(in the rows, 128 means zero)
Named turns come first, each shown by rows before and after it. Which turns, in which order, take the first row of each pair that follows to the second? Write the first one first, as in the answered first pair.
turn guze:
[103 128 180  92 160 130 137 135 160 131 168 142 161 128 139 105 123 131
 138]  ->  [100 137 185 102 145 125 145 128 172 133 149 142 156 139 124 100 107 136
 135]
[123 128  98 127  97 142 115 116 140 138 126 160 111 158 123 113 108 110
 167]  ->  [127 118  91 116 114 146 105 123 126 137 147 160 117 145 141 118 127 104
 170]
[124 123 120 122 116 124 141 117 150 128 103 142 137 154 115 120 106 126
 118]  ->  [144 115 101 113 123 140 134 124 143 133 114 155 145 140 131 124 120 114
 121]
turn pumi:
[171 138  99 140 129 159 113 151  97 153 146 110 114  96 158 144 148 109
 126]  ->  [ 96 117 126 103 152 110 108 129  92  95 166  94 121 141 145 146 154 143
 141]
[116 125 113 146 114 118 136 125 124 131  96 139 110 134 131 150 120 125
 118]  ->  [112 126 111 145 113 115 131 123 119 130 103 131 106 140 127 149 115 128
 125]
[146 149 154 121 120 137 168 147 170 175 123 128 133 130 152 115 112 141
 132]  ->  [121 150 151 111 121 117 150 138 152 161 149 103 122 157 141 110  99 156
 159]
[165 124 101 136 113 128 108 128  78 155 123  96  83 135 146 156 120 125
 137]  ->  [102  92 144 101 143  94 129 112 102  96 110 116 113 151 147 166 152 148
 112]
turn gupu:
[124 134 104 160  92 108 119 104 153 121  77 123  95 161  77 114 128 141
 111]  ->  [111 112 120  89 111 109 126 112 184 108 134 168 152 170  98  93 125 142
 131]
[139 128 120 137 130 137 146 133 142 154 112 151 136 128 115 128 123 131
 114]  ->  [139 121 118 120 140 139 140 138 138 153 136 156 147 126 126 125 127 128
 123]
[141 133 135 126 141 112 113 125 139 131 134 106 112 104 124 144 124 132
 134]  ->  [136 135 142 129 133 109 123 120 152 129 118 113 115 110 116 141 116 135
 128]
[154 135 115 130  99 158 140 136 145 136 111 158 131 129 130 115 121 118
 124]  ->  [156 128 111 116 109 161 133 141 140 136 135 160 139 125 140 114 126 115
 133]
Then:
Each pair is two turns apart.
[122 123 101 111 136 125 108 113 112 128 150 124 115 126 128 128 114  96
 141]  ->  [108 132 115 122 126 113 117 107 121 124 135 117 106 140 111 123  99 106
 137] : guze, guze
[129 121 111 135 136 137 178 123 171 115  55 149 134 150  99 146 115 143
  78]  ->  [102  97 126  66 182 128 158 140 160 100 152 152 172 150 135 138 129 146
 112] : gupu, guze
[144 135 115 156 108 141 127 146 119 130  85 123 128 111 141 132 149  98
  94]  ->  [129 130 133 147 110 133 140 142 136 117  78 134 139 116 139 130 150 105
  85] : guze, gupu
[137 112  87 132 137 128 126 136 122 126 123 109 110 131 152 126 157 118
 125]  ->  [133 108  92 130 140 127 132 135 128 119 117 115 115 129 155 127 163 119
 119] : pumi, pumi
[147 139 135 133 125 128 107 151 134 168 179 136 145 108 128 108 124 112
 137]  ->  [110 126 168 122 146 106 119 146 144 139 175 135 154 111 130 115 141 124
 119] : guze, pumi
[113 139 161 142 119 123 136 130 129 124 131 120 129 134 119 126 117 141
 127]  ->  [151 135 131 136 112 151 134 134 132 138 127 148 141 120 131 124 125 123
 127] : guze, guze
[106  92 128 121 123 133 107 123 119 105 108 124 136 132 116 152 152 114
 142]  ->  [104  97 132 128 115 131 112 120 125 106  97 125 133 137 109 150 145 117
 138] : gupu, guze
[137 143  99 129 155 114 102  97  88 118 153 116 142 160 131 156 153 122
 128]  ->  [145 144 127 144 150 122 139 101 126 122 104 146 156 137 132 159 165 115
  80] : guze, pumi
[133 123  96 140 111 117 126  91 142 120  64 158 116 149  91 131 125 113
 127]  ->  [158 115  66 128 120 135 106 101 120 128  93 162 120 137 111 135 140  99
 143] : pumi, guze
[140 119 117 127 157 136 126 120 121 143 125 127 121 113 147 116 157 116
 124]  ->  [111 128 128 130 152 113 120 110 116 133 131 103 106 140 127 111 137 134
 138] : pumi, guze
[127 126 104  89 125 121 119 134 126 155 174 142 139 137 141 101 119 123
 183]  ->  [130 141  95 141 120 116 106 131  92 162 146  94  90 128 130 121 127 123
 172] : gupu, guze
[ 68 147  89  69 107  84 114 136  96 145 173 102 113 161 124 117  70 170
 164]  ->  [ 89 114 132  62 137 112 177 154 159 132 106 184 172  90 166 139 146 146
  69] : pumi, guze
[ 97 135 130 100 151 110 132 147 158 137 173 123 119 146  89  80 103 165
 146]  ->  [128 136  99 103 150 131 114 154 138 155 190 122 114 133 100  83 107 151
 159] : guze, gupu
[119 122 123 114 153 142 118 149 113 112 138 117 117 155 118 136 130 142
 134]  ->  [114 127 130 114 143 138 124 145 124 112 129 119 118 164 108 130 116 147
 134] : guze, gupu
[120 111 168 124 141 138 161 138 137 142 132 123 129 110 152 140 146 124
  87]  ->  [125 113 163 135 142 140 156 139 126 145 130 112 119 106 153 145 149 122
  87] : gupu, gupu
[123 117 113 147 143 120 141 137 131 115  90 116 118 138 100 129 144 120
 106]  ->  [158 128  94 137 128 143 134 150 135 148 118 127 127 134 106 112 118 106
 127] : gupu, pumi
[120 168 128 128 122  83 134 122 150 146 142 143 115 137 125 146 112 126
 149]  ->  [134 170 125 135 119  93 137 126 153 156 136 149 116 126 129 145 114 119
 143] : pumi, pumi
[149 108 112 140 100 128 129 114 158 136 133 158 155 130 102 117 110 146
 123]  ->  [132  94 110 115 124 121 114 118 140 122 169 151 161 130 116 121 126 149
 137] : gupu, pumi
[ 88 109 134 118 118 137 145  71 123 117  73 156 139 158  78 136  93 159
  79]  ->  [136  84  87  72 138 179 121  92 106 133 134 192 174 129 125 133 120 129
 106] : guze, gupu
[137 141 105 106  97 137 118 104 128 121 121 177 154 133 142 117 113 120
 124]  ->  [102 130 130  93 132 116 104 111 104 103 159 145 148 131 155 128 133 130
 130] : guze, guze
